[136 133 158 149] out 149
[122 139 143 129 128 151] out 151
[112 156 106 153 108] out 108
[156 149 109 146 116 139] out 139
[102 112 117 111] out 111
[144 108 110 123 105 134 128] out 128
[127  99 143 111] out 111
---
[[105 119 103 133 140]
 [123 134 154 126 119]
 [149 125 131 129 135]]
154

[[126 113 151 116]
 [143 118 126 144]]
126

[[123 116 137 133]
 [119 126 124 150]]
124

[[121 118 118 137]
 [124 121 144 101]
 [144  99 132 149]]
144

[[127 132 124 135 133 133 133]
 [120 136 153 107 124 133 134]]
153

[[118 129 124 122 128 120 118]
 [111 103 124 113 135 131 114]]
124
---
[[135 139 138 118 135 112 140]
 [151 142 136 113 123 120 117]
 [141 100 132 136 118 130 118]]
118

[117 151 126 132 140 129 141]
140

[132 153 126 156 129]
126

[[107 153 145 133 123 151 125]
 [145 122 148 115 131 128 137]
 [128 130 130 125 127 131 124]]
127

[[143 152 112 128]
 [141 151 112 130]
 [140 146 119 126]]
146

[126 142 105 158 137 137]
158

[128 138 101 142]
138
---
[149 126 130 126 120 145 116] result: 126, 149

[ 99 148 137 105 139 122  99] result: 105, 148

[126 104 138 124 145] result: 138, 145

[137 147 111 106 129 138 139] result: 106, 147

[137 136 128 122 107 114 144] result: 122, 144

[156 117 136 142 152] result: 136, 156

[140 153 113 133 150 126 120] result: 133, 153

[[132 131 129 141 138 131 129]
 [129 127 129 130 132 145 131]
 [142 130 130 130 131 151 140]] result: 130, 151

[141 124 156 120 130 106 128] result: 120, 156

[125 104 136 140 110 111 146] result: 140, 146
---
Q: 153  121  141  104
A: 121
Q: 114  131  103  133  108
A: 103
Q: 127  134  155  140  119  130
A: 140
Q: 154  131  123  125  108  128
A: 125
Q: 112  134  153  131  143  101
A: 131
Q: 152  141  134  155  111  129  107
A: 111
---
116  127  125  137  110
138  121  145  119  126
151  147  152  128  154
Out: 145

108  129  110  119  116  135
150  144  149  138  120  130
118  106  112  128  151  135
Out: 149

124  128  125  130  132  133  128
128  122  122  125  128  126  123
117  106  143  138  118  140  120
Out: 122

127  125  127  129  128  123  129
117  110  118  130  136   99  132
126  123  122  124  126  124  123
Out: 118

124  130  142  115
132  140  105  144
126  118  117  130
Out: 105

153  127  130  121  131  126
106  118  123  126  135  122
123  123  119  136  140  114
Out: 123

138  124  152  156  133  134
138  123  149  156  133  134
138  123  149  156  133  134
Out: 149

120  131  130  128  128  129
123  135  124  130  138  106
113  134  132  128  120  144
Out: 124

117  117  115  124  125
113  134  112  125  113
141  103  144  132  142
Out: 112

123  121  118  118
123  132  103  136
116  124  108  138
Out: 103
---
[[103 145 152 127]
 [151 142 121 141]] yields 145

[[122 112 102 143 105 129 128]
 [122 118 102 156  98 129 120]
 [122 112 102 145  98 129 125]] yields 98

[[103 118 105 141 118 109]
 [113 124 123 134 102 115]] yields 141

[[129 137 135 121 135]
 [137 129 114 122 151]] yields 135

[[104 133 129 121 133 156]
 [134 128 151 137 130 136]
 [123 114 130 126 150 122]] yields 137

[[138 126 118 145 140 122 123]
 [148 140 112 129 119 112 137]
 [131 130 102 135 127 102 146]] yields 119

[[129 157 144 138 132 118]
 [120 118 128 114 131 114]] yields 138

[[106 131 105 113 118 152]
 [ 99  99 116 114 120 141]
 [109 118 114 114  99 153]] yields 114

[[139 139 123 131 118]
 [107 128 113 128 138]
 [128 126 123 128 126]] yields 113

[[103 156 128 113 138 154 125]
 [115 125 121 115 131 110 125]
 [143 128 130 152 128 111 138]] yields 131
---
[138 102 104 130 128 135 118] → 130
[106 126 125 128 125] → 125
[136 128 118 131 106] → 118
[105 132 117 122 116 130 107] → 122
[102 133 146 122 142] → 146
[155 100 116 120 144] → 116
[142 121 158 148 116 119 150] → 148
[124 138 150 133 143] → 150
---
[[126 130 132 120 136]
 [124 117 129 106 155]
 [111 126 140 111 143]] ==> 143

[155 136 101 132 112 127 103] ==> 103

[145 106 127 129 129] ==> 129

[ 98 111 140 130 117] ==> 117

[113 134 107 133] ==> 133

[[142 119 117 155]
 [125 137 135 137]
 [129 123 128 130]] ==> 130

[[131 152 123 119]
 [130 122 116 118]] ==> 118

[[123 140 122 134]
 [129 133  98 137]] ==> 137
---
[[122 151 122 110 144 107 115]
 [126 122 125 132 120 141 128]
 [135 127 123 129 127 129 138]] result: 151

[[128 124 157 119 157 141]
 [119 128 153 118 153 128]
 [122 105 128 137 128 145]] result: 124

[[132 143 119 122 130 123 129]
 [130 116 129 137 140 132 132]
 [122 150 107 121 126 127 121]] result: 143

[[117 136 132 112 117 128]
 [136 101 119 123 100 139]
 [134 152 131 115 119 138]] result: 136

[[128 128 128 127 129 129]
 [132 153 114 138 148 124]
 [127 128 128 127 127 127]] result: 128

[[140 134 114 140 117 107]
 [105 107 140 112 132 147]
 [138 126 123 126 120 126]] result: 134

[[102 119 147 128]
 [120 138 132 125]
 [114 104 139 119]] result: 119

[[125 138 121 127 141 132]
 [136 129 133 110 111 107]
 [129 142 145 125 117 128]] result: 138
